Each path below is one point turned by a fixed rotation once a step. After each direction that follows a path, write how fast that rotation turns it, in degrees per step (0 if it stays still).
Each turn is a multiple of 5 degrees from 10 to 175, or 0.
Each row of a path follows its step; steps can be skipped.

step 0: [-10  17   8  32  17  -5   2  -7 -31   5 -13 -15 -17  16  11  -3 -24  28
  -6  -6  10 -14   5  21  14 -27  20  -5  11  -6  -2  13   7 -11  -5   0
   0  14]
step 1: [-24  -2  -1  -4   8   2 -13   1 -20  -8   1 -16  14  -8  -4   9 -10 -11
 -21  23   0  -1 -31 -28  25 -19  19 -25  16 -13 -12  -8  -8  10  12   7
 -12  15]
step 2: [  0  -1   2  -5  20   9   6   0  11   6  10   7   1   3 -12  -5 -22  -5
 -11  11 -20 -25 -20  11   4  -3  -9 -31 -38   3  11   0  27  19  12 -16
   0  30]
step 3: [ -3 -10  15  -2 -11 -28 -14   3   3   2 -19  14 -13   0  -4 -16 -28  35
  17 -13  -7 -11  -5 -12  21 -17 -11  -7   0   7  24 -29   5 -13  14  -6
  -3  13]
step 4: [  0 -18 -29   7  24 -15 -26  -5 -11  12  10  -1   5  -7 -10 -29 -10   3
 -31   7   8 -10  26 -11   3   4   0 -15  22   7  -3 -20   5 -19  -7  -2
 -17  10]
step 5: [ -9  -9   6  12  18  12 -11   6  28  -1 -20 -13   5 -24 -14   7  15  24
 -31   0 -12 -24  -3 -11   3  -9   6  -3   5  27  -8  11  32   8   2  14
   4  -1]
step 6: [-15  -4   7  16  10  13 -10 -13  -4  -6  17  11 -15  -3  15 -11 -12  21
 -27 -37 -28   0  -8  13  24 -31   7   0  -5  -9  19  17  -4  -5   0   0
   2  -7]
step 7: [ 11  -8 -12  14  -1   9 -11 -42 -19   5 -11  11  14   9   5  18 -18  -6
 -14   3 -10  17 -23 -27  16 -10 -10 -10  16   9  11  -9   9  -1   5  13
 -29   6]
step 8: [ -3   0  16   5  25  19   7 -11 -29  23  -9 -26 -10   5  -5 -10 -13   3
   7  13  -7 -19  -1   0  -8 -12 -21 -14  -5  25  -2  18  22  -4 -11  -8
 -10  32]
step 9: [-23 -10  20 -13  -9 -13  -4  13 -31 -12 -16  -2 -10  -4  13 -16  -9  15
 -15  10   4  -4 -20  -2  18 -20  12 -23  18  16  12  -7   5  -1  12   5
  34  12]
[  4  -2  -1   2  -5   5   7  -5 -17  -1   0   1  -3   0   5   8   3  -3
   1  -1   2   3  -3   1   2  -4  -4   0   5   9   0  14  -2   4  -6   3
   5   3]  40
[  0   0   8   1   7  -6  -6   6  -2  -4   2 -12   4   5  -2   1  -6   7
  10  -9  -6   7   7  -5   3  -3   2   0  -2   4   1   5  -5   3  -1  -4
   7  -2]  130
[  1 -10   0   0   3  -7  -9   1   1   0  -2   6  -5  -7  -6  -4   1  -7
   6  -6  10  -3  -2  -2 -11   2   0  -2   4   0   8   2   3   1  -3   0
  10   5]  60
[  0   4  -2  -3   3  -4  -3  -1  -7  10  -3 -11  -2  -5   4   0   0   5
   6   3   8   1   9   2  -7   3   7   2   5   6   2   0   2  -6   5   7
 -11   4]  90
[ -6  -1  -2   0   3   5   4  -2   7  -2  -1  -3  -2   7   3  -8  -6 -10
   9   0   0   2  -4   3   1  -8   1   1   9  -2   4   3   3  14   1   4
  -9  -1]  60
[-8  4  8 -5  2  6 -1  2  6 -4 -1 -7 -1 -8  2 -4  4 -9 -5 -1 -3 -2  0 -3
 -1 11 -6 -2 -5 11 -5  5 -4  3  0  2 -1 11]  110
[  4  -7   8   3  -2   1  -3  -6  -5   1  -6  -4   5   5  -2 -10   1   8
  -4   3   6  -4   4   4  -2   4 -10   3   6  -8 -10   1  -5   8   5   1
   2   1]  85
